In the rows, 128 means zero.
One turn moves every row onto another: examples first, then more rows asked:
gedu: [151 134 110 117 130 151 162 140 137 136 135 150]
suter: [130 116 115 112 140 142 138 100  97 128 153  94]
tiku: [157 160 117 126 100 127 148 142 122 146 123 133]
bor: [152 160 124 119  96 128 131 141 128 141 113 119]
nav: [130 123 107 116 142 142 136 107  92 119 156  98]
nife: [143 165 122 131 104 136 158 133 118 140 111 111]
vem: [136 121 114 121 138 142 147 100  94 132 154  94]
Bim: [150 137 119 102 113 137 122 146 144 135 123 140]
dutuv: [152 155 112 131 116 143 174 135 122 143 127 135]
Ravu: [156 138 115 110 116 138 138 145 140 139 132 152]
mokat: [147 149 126 108 104 131 117 144 137 136 114 124]
Nidi: [153 145 110  94 131 147 126 137 136 144 146 152]
Todu: [162 148 113 122 109 133 150 143 129 146 131 149]
pavu: [135 117 112 116 141 144 146 100  95 131 156 100]
mize: [159 161 104 108 125 140 149 131 122 151 149 151]
nito: [148 180 120 114 107 129 130 129 113 149 122 112]
kibe: [131 124 107 117 139 142 135 106  90 119 156  95]
zolub: [131 125 106 118 140 141 138 108  90 120 158  98]
Malid: [139 165 123  97 113 135 108 133 125 141 121 111]
Nofur: [133 124 116 118 135 140 144  99  92 129 150  91]
nasad: [130 127 108 119 140 141 137 106  89 119 156  97]
kare: [130 125 109 116 140 143 133 107  91 118 155  97]
neza: [133 119 116 115 138 141 138 100  94 128 149  91]
zif: [133 154 129 116 107 138 133 137 131 132 104 101]
dogun: [134 114 113 113 143 146 139 101  98 130 154  99]
fimo: [132 123 106 116 141 141 138 108  91 120 157  99]
vimem: [144 149 119  87 124 142 106 136 138 137 133 130]
Lub: [132 136 125 101 120 147 120 141 145 126 111 117]
letev: [157 177 111 119 114 132 149 130 111 153 137 131]
dib: [141 125 116 102 129 155 137 142 149 130 126 140]

fimo -> zolub
Lub -> dib
vimem -> Nidi
Where do these go?
tiku -> bor

One turn moves every row onto another: examples first, then more rows asked:
zab: [143 145 134 139 128 145 136 149 123 128 128 111 170  97 101 129]
Lotas: [121 129 121 113 155  91 113 148 128 140 160 113 168 127 137 103]
valag: [100 135 111 142 128 135  92 146 105 117 130 136 145 116 134 138]
sek: [ 86 137 130 126 165 111 116 129 124 130 133 140 149 129 126 124]
gadi: [119 104 116 132 127 132 102 164 134 144 169 128 149 109 137 113]
gilar: [101 116 131 110 120 109 117 110 139 147 146 126 139 114 136 123]
zafe: [114 108 132 123 138 112 117 151 100 123 141 111 172  75 124 133]
matu: [111 157 120 126 147 141 142 118  99 120 146  95 165 113 131 114]
mup: [112 150  88 136 128 142 144 134 124 103 163 108 150 101 122 134]
sugi: [123 146 133 119 117  84 151 145 118 145 153 123 152 130 123 119]
mivuz: [ 91 125 114 152 127 122 137 145 130 114 127 158 169 128 116 138]
bal: [127 120 101 139 115  98 136 162 131 124 146 129 185 114 127 120]
Munet: [119 109 107 131 151 129 131 136 126 136 181 103 164 117 148 123]
Furek: [141 143 152 101 145 134 125 135 125 117 152 120 154 110 104 130]
nat: [114 123 141 142 124 109 155 179 120 140 142 119 143 118 107 138]
zuke: [100 133 117 128 115 111 133 167 114 117 154 156 153  80 135 129]
donus: [ 81 117 140 134 129 115 160 135 117 124 162 148 142 122 123 121]
bev: [140 134 117 131 128 129 123 133  89 132 145  93 159 124 103 123]
vupok: [135 116 110 127 115 107 122 146 102 120 152 138 162  95 124 157]
vomal: [117 172 131 137 131 149 144 154 109 121 132 115 145 127 126 128]
mar: [105 153 130 115 142 108 129 135 136 134 139 122 124 120 149 146]
Vot: [ 99 135 138 134 173 115 127 153 107 124 156 127 155  89 118 106]
nim: [ 86 143 126 124 127 135 154 134 140 147 134 117 163 107 144 146]
dab: [ 96 113 119 124 135 142 111 145  97 139 157 110 155 139 148 140]
fidi: [111 118 118 141 113 142 138 125 152 133 143 120 183 125 135 121]
reb: [119 139 113 123 143 142 133 124  92 121 166 129 149 117  92 143]
fone: [111 112 151 147 148 133 152 151 135 113 145 146 151 112 114 142]
tigu: [136 151 127 124 121 137 137 160 140 107 157  99 140 121 129 121]

Munet -> vupok
sek -> Lotas
nat -> nim
Where do these go?
Vot -> sugi
gadi -> zuke
mup -> reb
vomal -> matu

